One vector is turned by the same rotation once a step. Each row is the vector after some number of steps, and that number follows the row.
The counts run from 0 to 541.
[  3  -2  -6 -18  20  16 -16 -37  -5   5  35 -12 -15 -17  12  20  48 -25
   3 -40  -2  -1   2 -36 -29  26 -22 -15  -7 -18  34  10   1   3 -10 -15
  35 -24  20  -8  -2 -27 -14   2 -23   6   9  -6  -2  21 -13 -21   3   1
 -23  -4  38 -24  -1 -14   9   7 -13 -20  20   8   5   8  24 -19   3  14
  20  -7  36 -14]  237
[-30  16  16  26   1  -9  28  26   6   0  12   2 -13 -19   3 -18  -9  19
  21  18  11  -2   1  12   8  -4  21  22 -12   1  -2  11 -17   9  23 -22
  15  22  -4 -28 -10 -25 -22  23  39  44  18  16  30  17 -27  -3 -19 -18
  10   8  55 -33  21  34  -8 -18 -11  20  12  -3  -4  11 -27  35   1   4
  -9   9   6  -6]  300
[ 21  -5  23 -31 -13 -20   5 -15 -19 -19  -2   7  15 -23   8  22  20 -42
  -9  -9   1  -1  -4   0   0  21  -6 -59 -13  -6  -3 -11  10   2   7  31
 -23 -17  24  30   8  -3   5  -5   4 -27 -21 -14 -19  31   0  23   8  17
   2  22  30 -15   9  -5  -2  40 -14   0  19   3 -35 -30  13 -21 -16 -30
  33 -11   8   4]  257
[ 27 -18  -5  -9 -43 -14   6  17 -23 -13  -4 -22 -19  -9   1   9  -9  -4
 -17  14   4   3 -12   5   9  33  15 -20 -11  26 -15   1 -23 -40  -9  24
 -18 -10   3  -6  -1 -11 -10  17  27 -10 -32  -5  33   8 -27  -2   3  16
  -2  18  42 -19  26  18  15 -35   8 -11  37   4 -36   2 -26  20  13 -33
  26   4  -1  17]  495
[  6 -14 -17 -16  -4  12  -5 -18  37   0 -20 -25 -24 -12  -3 -21  19 -30
  17 -27  -3   4   9   4 -26   4 -30  -8  12  16 -18   4  10 -28  -6 -17
   4 -34 -10   4  11 -30  33  41  -2   0 -22  16   2  14  18   7   3  19
 -18 -10 -19  16 -32 -30 -11  29   3  -4 -13  17  17  17  47  14 -20  15
   6 -33  -6   9]  11
[  3 -23   7 -17   0   1   4   1  -3   8  29  -4  28  27   5  32   2  35
 -15  29   0   9   2  12  -2  -1  19   7  25  20 -33  -6  -1 -17  22   6
 -21  -1  14 -18  35  21  16  -4 -17   6   6  -5 -11 -26  28  18 -14  10
  35   6 -45  -2  25 -59 -10  -4  28   0 -36   0  11   6  17 -19  19 -17
 -22 -13 -20  -8]  194
[  8  -4  12   3  18   1  23  36   3  32  16  -5   9   3  16  -8 -17  49
   1  18  -4  21 -24  -5   5  -2  21 -20  -6  29 -31  15   4 -33   4   7
  28 -11  29 -48  -7  -1  10 -44   4   6  30  16 -25 -28  12 -21  18  12
  32  19  21  -3  14 -12   6 -20 -27  17  23 -21   8 -17   6  -3 -10   0
  15  20  -3 -19]  174
[ 26 -17  20 -11 -13  26  44   7 -21  23   8   1  11 -16 -11  17  18   8
 -18  -1   3  -2 -29   1   3  17  22  -7 -40  -9  -6  16 -19   2   0  26
 -14   0   5  21  12  19 -27  -8   9 -11 -13 -30   2  -9 -38  -1  -1 -40
  28  21  25 -29  17  13 -22   0  18  -1  35  -3   7 -24  -3  -6 -24  24
  32  31  -5   0]  46
[ 18  -3  24 -11 -12  10  18  16  -9  14  11  -3  26  11   1   7  -4  21
   7  41   4  23 -11  26  21   8  22 -13 -12  36 -46  -4  -4 -17  23  -1
  -8 -10  13 -37  35  16  10   2   8 -11  25   7  -7 -35  29  13  11   5
  50  24 -23   7  26 -35 -16 -16  25  10  -6  -5  17   4  14  -7 -11 -11
  -3  11 -24 -12]  188
[ -3  15  14 -49   4   8   3   9  13  26  31  -5  25   5 -17  -9  19   1
  30  36   7  10 -30  17 -31 -12  25   3 -14 -40  18 -21   4 -19  32 -38
  -2   9  -1 -31  14  11   6 -19  11   4  10  20  -9 -39   5  -8 -13 -10
   1  -5  24  -8  29 -22  -2 -11  41   9 -10  24 -16  16 -20   6  30  12
  -9  -7   6  -8]  427
[  0 -14  21  10  24 -13  22 -13  18 -27   0  18   5  -7   1  12  -3 -19
  11 -10 -25  13  -8  12  38  -9  -5 -44 -18  31 -31  -1  15 -20  -2  28
  22 -24   1  18   2 -11  17   3 -10 -16  11   9 -11  13  38 -28  27  -4
  18 -13 -25  20  20  -1 -11  14 -22  13  12 -33  33  -3  12  18 -22   4
  17   0 -27 -45]  385
[  5  32  14  29 -26  -4 -24  33 -22  -4 -37  -6   6  -2  29 -11   2  -4
  22  19   5  28  15  20  21  -9  -6   0  16  28 -11   9  -7  29  -1 -30
   9 -10  -5 -18  18 -11  -8   5  -4  10   7  12  -6  -3  29  45  -6  34
  16  18 -25  24 -25   3 -16  17  -9   0 -20  -3  12  -6  23 -37  -4 -26
 -33  -9 -31  21]  326
[-21 -38 -18   3 -23 -43 -20   4  26 -20 -27  13  -7  11  20   4  15  -8
  -8   0 -29   2  -7  -4  10 -28   2   9   3  -2   9 -10   4   2  -7  38
 -17   5 -25  19 -13  16  50  10 -10 -16 -26  26   6  14  32  -4  11  17
 -29 -35  -6   3   7  12   5  38  -4  -1   8   4 -34  14 -13 -12  10 -16
 -11 -13 -40  29]  135
[-30  32   5  12  11 -17 -10  -6 -13 -28  -5  -9   2  -4 -14   2 -17  -4
  17  -2  16 -29  42  12 -15  -1  -6  -4  31 -16  -2 -11  18  -3  -3 -24
   9  27  -7  28   1 -19 -31   5   5  42   9  -8   5  42 -31 -19 -42  13
   6   1 -28 -20  10  -3  -5   1 -19  -1 -49 -19  -8   2   0  18  26 -22
 -23 -18  11 -31]  81
[-17  13  -3  32 -21 -11 -20  13  -8  -2 -14  -5  -7   2  41 -11   9  10
  29   5   7  12  30  -1  16   7  -5  23   7  29 -27   9  -1  34   5 -24
   0   2   4 -17  19 -21 -19  38  12  28  20   8  12  26  17  37 -19  34
  29  24 -12  -1 -25  -3 -19   8 -18  -3 -26  -5  15   1  32 -35 -12 -33
 -29 -12 -15  13]  321
[ -4  25  -7  -4 -19  14 -53  -1 -16  14  -6  22  -1  21  48  -8  18 -11
  12  11   8  18 -16 -43  15   8  12  21 -10 -15  25 -26   8  43  13 -36
  16 -17   3 -15  -6  19 -23   9 -24  -9   0   3  14 -25  41  15 -19   6
   0   9  24  -9  -7  14  27 -19   3 -14   8  19   7 -15 -21 -36 -11  -6
   2 -11   2  24]  111
[ -8  53   4  13  17  11 -48  -5 -39   1  -5   3   9   2   9  -6  -5  -7
  -3  -5  17   6  21 -27   2   0   6  -2  17 -21  28  -5   2  40   5 -59
  25  10  21 -20 -16  -5 -32 -25 -13  21   8 -12  -4  -7   4   4 -28   7
 -10  21  28 -26 -21  14  15 -17 -26   4  -1  17  -5 -32 -17  -6   1 -18
  -7   2  32   0]  100
[ 32   5   4  -5  12  46  15   0  -1  26 -32  -2 -16 -15 -13 -18  -1 -10
 -16 -25  15   7 -16  -9 -17   6 -12 -16 -12   3  -6  23   5   1  -3   4
   0 -31   5  23 -12  -4   1 -12  -6  -9 -27 -29 -22 -17 -16   9   6 -28
   9  16  -6  13 -33  -2 -19  29  -2   2  18  19  26 -36  30   7 -52  41
  42  11   3   8]  30
[-22  46   0  21  16  -5 -18  -9 -25 -28 -11 -10  -9  -3 -21  -6 -20 -15
  22  -9  23 -16  43   7  -6  -2  -7  -1  23  -7   2  -7   9   7  -1 -40
   4  21  -4  20  -2 -30 -40   7  14  42   3 -19   9  31 -27  -7 -42   3
  10  11 -23  -5  -7   9 -12  -8 -12  -2 -41  -6   4  -6  -1  20  19 -27
 -18 -14  20 -34]  84
[-12  -9 -27  24  36 -17   3  21  24   1 -19  -5 -42   8  -3 -19 -30  31
  -6 -26 -15   2 -13 -15  -8 -35   0   5   9  19   2  29   2 -31 -23  27
   8  -1   1   3 -44 -30  26 -44   9  17 -15   4 -16   0  -5 -32   9   3
 -14 -19  -5  36 -22  23   3  13 -32   7  16 -10  -4 -12  -2  19  11   2
  14   6  -2 -11]  155
[ -9  -8 -15  25  34 -15  11  18  14   4 -17 -11 -28  -3 -13 -21 -27  33
  -8 -21 -15   5  -3  -6  -3 -27   1 -10   0  23  -2  35  -6 -28 -27  20
  10  10  11 -11 -42 -24  29 -46  20  16   0   4 -17  -1 -12 -34  19   2
 -10  -5  12  14 -18  23  -6   7 -43  16  26  -9 -12 -17  -2  29   4  -2
  14  26   6 -14]  158
[-25  12   6  28   1  -9   9  42  14   1  18  10 -21  -4  37  -6  -3  20
  40  19   6  14  -9 -10  10  -9  13  33  14  16  -6   7   4   9  37 -20
  29 -15   4 -27  -2 -34 -34  21   4  51  12  18  16  13   5  16 -27   8
  21   2  37   4  15  16   4 -10 -13  -1 -12 -20  27  17  -3 -11   9  -7
 -23 -27 -12  -4]  308
[ 10   7 -23  11 -37  24 -42  16 -17  24 -61 -20  -3  17   5 -30   1   6
 -23   7  -1   0   2   0  -4  -6   0  18   1  -2  16  -9  -4   3 -47 -19
   4   4 -32  -1   3  37  18  -8 -22 -27  -7  11   6 -31   8 -12   7  12
 -15  -9 -45  -6 -20   2   4  -9  14 -11   5  15  -7  -4   1 -14 -11  18
 -16  14 -26  47]  345
[ 15  18 -18  17 -37  21 -45  13 -32  15 -66 -25   4   9  -3 -29   1  -2
 -21   2   1   7  14  12   7  -8  -2  11  -4   8  10   3 -17  11 -44 -27
  -3   9 -25  -6   7  26  16  -8  -4 -26  -7   2   8 -28   5   6  11  14
 -11   6 -41   0 -33  10 -16  -3  14  -3   9  25  -6 -13   3  -9  -9   0
 -18  26 -22  41]  342
[ 34   7  13  -5  11  45  22   2   0  28 -31  -1 -10 -17 -13 -17  -2  -8
 -14 -15  15   8 -24  -6 -14   5  -9 -19 -12  -2  -4  23   3   3  -4   4
   4 -33   6  22 -16   2   0 -16  -9 -11 -27 -25 -26 -17 -14   6  10 -31
   6  15  -4  10 -29   2 -16  30  -3   5  18  13  24 -37  30   6 -49  43
  41  13  -3  12]  31
[  8 -23  23 -10 -12 -10  41  26 -20 -13  35  -1  19 -15  -8  49  15   3
  -1  12 -12  -2 -22  16   1  -4  29  -9  -7  -5  -4   6 -18 -19  19  31
 -13   9  -3  33  26   0 -32 -20   6  12 -22 -16   1  10 -40  -3 -17 -19
  21   3  20 -23  51   9 -15   6  22  -5  11 -29  -9   3 -15 -10  32 -11
  -3  -5 -18 -16]  59
[  7  15   2  -2 -13   1 -52   8 -20   4  -4  21  12  11  45   9  20 -16
   3  12  -5  28 -18 -35  21  -6  21   9  -6 -11  30 -16  -4  39  19 -29
  13 -14   6 -19  -3  18 -15 -12 -23 -14 -13   8   5 -29  43  26 -12   7
 -11   3  41  -9   0  19  19  -5   4  -7  22  20  -5 -16 -26 -40  -1 -18
  -2 -11  -1  29]  114
[ -5  -1  -1 -18  20  16 -13 -31   4  10  33 -10 -11 -16  11  13  49 -22
   2 -29  -2  -5  -2 -30 -33  24 -21 -12   0 -29  39   3   7  -1 -12 -16
  49 -22  12  -8  -5 -19  -7  -1 -34   7  14   3  -5  16 -12 -32   8   3
 -32 -17  34 -28   6 -19  16   9 -12 -18  15   4   7  12  22 -15   7  29
   9  -6  27  -8]  235
[ -7  12   2  17 -23 -10   0 -10 -17  16 -22   3 -39  -3  12  -7  21  15
 -36 -14  20 -15  11 -17 -19  53 -22  -3  -2 -10  33  25  -4  42 -34  42
 -10  -7  18   7 -30  -6 -13  -6 -15  -8  14 -12  -7  12 -34 -14  15  15
 -19   5   3 -19 -13   1  22  18 -13  -5  -1  -1 -29 -22  13 -35   4   7
  27  25  10  22]  473
[ 16  18 -16  21 -32  17 -44  10 -36  14 -64 -26   5   9  -3 -24  -2  -2
 -20  -1  -2   9  19   9   7  -9  -3   9  -3  12  11   5 -23  18 -42 -26
 -11  17 -19  -7   9  21  12 -11  -1 -21  -9  -3   5 -27   4  14   8  15
  -9   9 -39   2 -36   7 -16  -1  12  -7   7  28 -10 -15   6 -14  -8  -8
 -16  24 -17  40]  341
[-12  23  21   2  -4  -4  31  29   8   5 -23  15 -22  -4 -23 -34 -34  10
   0  31  24 -14 -25  31  -2 -10  25   9  -8 -17  14  -4  -1  -3  10  10
 -15   9 -16  17 -26   2 -13  -2  25  14 -19  -2  17  -3 -29  -8 -17 -35
   2 -14  15  -4  22  42  12 -10  19  22  -2   0  -9 -14 -53  45   5  28
  13  -6  -6   9]  286
[  6 -21  10 -20  -5   1   6   6  -2  11  27  -3  28  27  10  27   1  34
 -11  33   2   8  -1  13   0   1  18   6  22  22 -38 -11   5 -19  21   4
 -15  -4  15 -21  36  24  14  -2 -18   3  13   2 -10 -29  30  11 -11  11
  37   5 -45  -2  26 -57  -6  -6  27   3 -35  -6   9   6  16 -19  13 -13
 -17 -11 -23  -9]  193
[ -9   5  -6 -26   8  10 -13 -22  16  -2  36  -1   7   0 -18  13  29 -17
  30  10   2   2   5 -14 -30 -12  11  16 -11 -20  12  -7  -5   3  56 -41
 -21  13   3 -32  18  -9   7  19  32  19  -7   1  10  -8 -16  11 -18 -12
   8   7  33  -4  22 -16 -32  10  36  -8  -9  45 -17  42  12   3  15 -15
 -13  -5  18 -16]  436
[-11  18  17 -13  -3  11  -5 -15  20 -10   9   7   4 -11 -20  -2  30 -37
  38  27   7   7   4   6 -22  -7   0   0 -18 -18  11 -14   0  12  57 -38
  -9  -2  -7 -33  12  -7  13  33  29   7   3  19   7  -5 -11   7  -3 -10
   6  -1  22   8  30 -11 -32  25  35  -3  -8  43 -15  53  20   8  -2   1
 -15   0  -5 -15]  440
[  2  27  24  25  -7 -11   2   6 -15   7 -28  14 -24 -15   3  -4  24   2
 -31   2  15  -1   8   5 -17  32 -22 -23  10 -10  45  26  -5  47 -18  31
   6 -15  16   2 -36 -10  -3 -27 -28  -7   9  -3 -25   3 -22  -6  22  12
 -28  -6   3   3 -10   4  20  42 -17   4  -1   2 -29 -19  16 -37   5  17
  13  24  -2  20]  469
[  1 -38 -16  18  25  -2  -2 -34  14 -32  15   8 -10  -1   2  31   3 -17
   1 -42 -34   3   3 -29  34 -12   2 -15 -22  43 -35   5  -3 -24   4  23
  11 -18   2  11   5 -17  11  19   5  -5  -9  -5  12  21  13 -24  15 -15
  19  -7  -4   6  15   6 -21  -1 -16  -7  27 -14  30  13  19  19 -21 -14
  23   1  -9 -46]  379
[ -1  18  14 -49   5   8   2  12   8  24  26  -5  22   8 -22 -12  16   1
  34  33   7  14 -29  19 -29 -12  26   1 -18 -36  22 -21  -1 -19  30 -40
  -5   4  -2 -26  15  10   1 -23  14   0  10  15  -7 -44   9  -6 -15 -13
   6  -2  18  -1  27 -15  -4 -17  44   7  -5  22 -11  13 -23   9  31  13
  -8  -5   9 -10]  426
[  6  28   3  -3  25  38 -13 -22  -4   4   9 -14 -23 -19 -23  -2  31 -35
  10 -20   2   5  -2   3 -19   6 -25  -6  -8 -15  52  14 -16   7 -13 -40
  38 -25  -9  -9  -4 -31 -14   1 -20   4   6  -3   7 -15 -12 -23  11 -27
 -28 -22  -3  18  -3   1  -5  -5  28 -18   9  23  29  25   9  11  12  44
  -1   8  14 -13]  227
[ 25  -4   0 -10  17  20  -5   3  25  -5 -21 -18 -12 -22 -10  -6   8 -31
   2 -23  -6  16   0   6 -31 -17 -26 -32  31  13  -4  18   7 -25   3 -17
  14 -39   3   8  -5 -33  33  -7 -15   3 -41   4 -29   3  10  15   8  11
 -26  -6  -7  27 -33 -22 -12  47 -10   4  -2  19  11  -7  49  13 -18  16
   8 -25  -4   7]  16
[-16  71  22  19   9   8 -23   9 -22 -12 -36   0  -2  -9 -12 -36 -22 -23
  29  18  28  -3  23  22   1   3 -10 -17  15 -17  16 -18  16  19  -2 -54
  34   3 -10   1 -11 -13 -34   0   0  22  20   8   2   6  -8 -17 -20   4
   2   5 -21   2  -6  15   7 -13 -16   8 -30  -6   8 -12 -10  21  -1   4
 -14  -4   5 -18]  90
[ -7  14   5 -18   5  12 -10 -19  15  -8  21   2   8  -7 -21   5  28 -29
  36  16   2   6   5   0 -23 -11   9   7 -14 -16  12  -9  -7  10  58 -40
 -16   5  -3 -33  16 -13   7  26  34  14  -5  10  10 -11 -14  10  -9 -12
   7   6  30   6  24 -11 -36  18  35  -4  -7  46 -11  48  17   7   8 -11
 -13   0   7 -18]  438
[ 27   0  25 -11   5  40  31  11  -2  37 -25   4   1 -16  -7 -15   7   3
 -23  -3  12   5 -30   1 -19  10  -5 -25  -9 -15   1  14  10  -2  -6  15
  15 -27   5  23 -14  17   5 -26 -24 -14 -18 -16 -33 -21 -13  -8  15 -27
   5   7   3 -10 -11  -3  -5  29  -7  12  18   2  15 -38  20  -1 -47  58
  36  15 -10  14]  34
[-17  -7  -8 -43   6   1  -8 -14  20  16  46  -2  13  13  -8   6  31   5
  21  16   3  -6  -3 -13 -42  -8  17  22  -2 -37  13 -20   6 -13  43 -34
 -13  21   5 -28  17   8  11   4  15  19   6  11   2 -14  -7  -6 -26  -3
  -2   0  30 -29  28 -31  -8   2  28  -3 -18  33 -22  30   1  -3  29  -3
 -16 -14  18 -13]  432
[  6 -43  -8  13  16   5  -6  -4  16 -21  12   2  12  -8   4  33   9 -12
 -15 -16 -45   5 -14 -22  16 -23  12 -24  -5  21 -10  -2  -2 -41   0  12
  44 -11  -9  -7  -7  10  28 -12 -20 -13 -14  20   4   2   7 -46  25  -5
 -14 -24  23 -21  41   7  -3   2 -21  -2  51 -13  -1  26   1  19  -6   8
   2   8 -22 -19]  371
[  3  11  25  22  32   0   7  25  -3 -17 -24   7  -2 -10  -6  -9 -45   0
  -9  22  14  13   8  30  28 -27   1  -7  39  22 -21   8   1 -12  16 -19
  30  -8  -9   4 -19 -12  13  16 -12  42 -22  -7   7  11  20  26 -16 -20
   7 -10 -18  13  -4   4  -5   6 -22  20 -15   2  34 -23 -20  53 -24  14
 -17 -16 -18   4]  523
[ -5  -7   6  -2 -27 -15 -43  -1 -17  -3  -4  16  26   5  37  13  28 -16
  -9  14 -18  17  -4 -21  20  -3  20   1 -12 -16  20 -18  -9  38  12 -13
   4   7   3 -19   2  31  11  -1 -16 -22  -5  18   8  -9  38  21   2  16
 -20   3  49 -41  11   9  11   9  -8   4  28  22 -33  -9 -22 -32  -2 -25
 -10   5 -10  35]  118
[-19  -6  -1 -45   5   0  -4  -9  22  16  44  -3  19  12  -9   4  28   5
  27  20   4  -6  -9  -6 -43  -7  18  18  -2 -41  14 -24  11 -16  39 -32
  -8  19   6 -27  17  13  12   0  12  18   9  14  -1 -16  -4 -10 -25  -2
  -1  -2  28 -28  32 -33  -3   1  28   3 -20  26 -24  31  -2  -3  29   3
 -15 -13  15  -9]  431
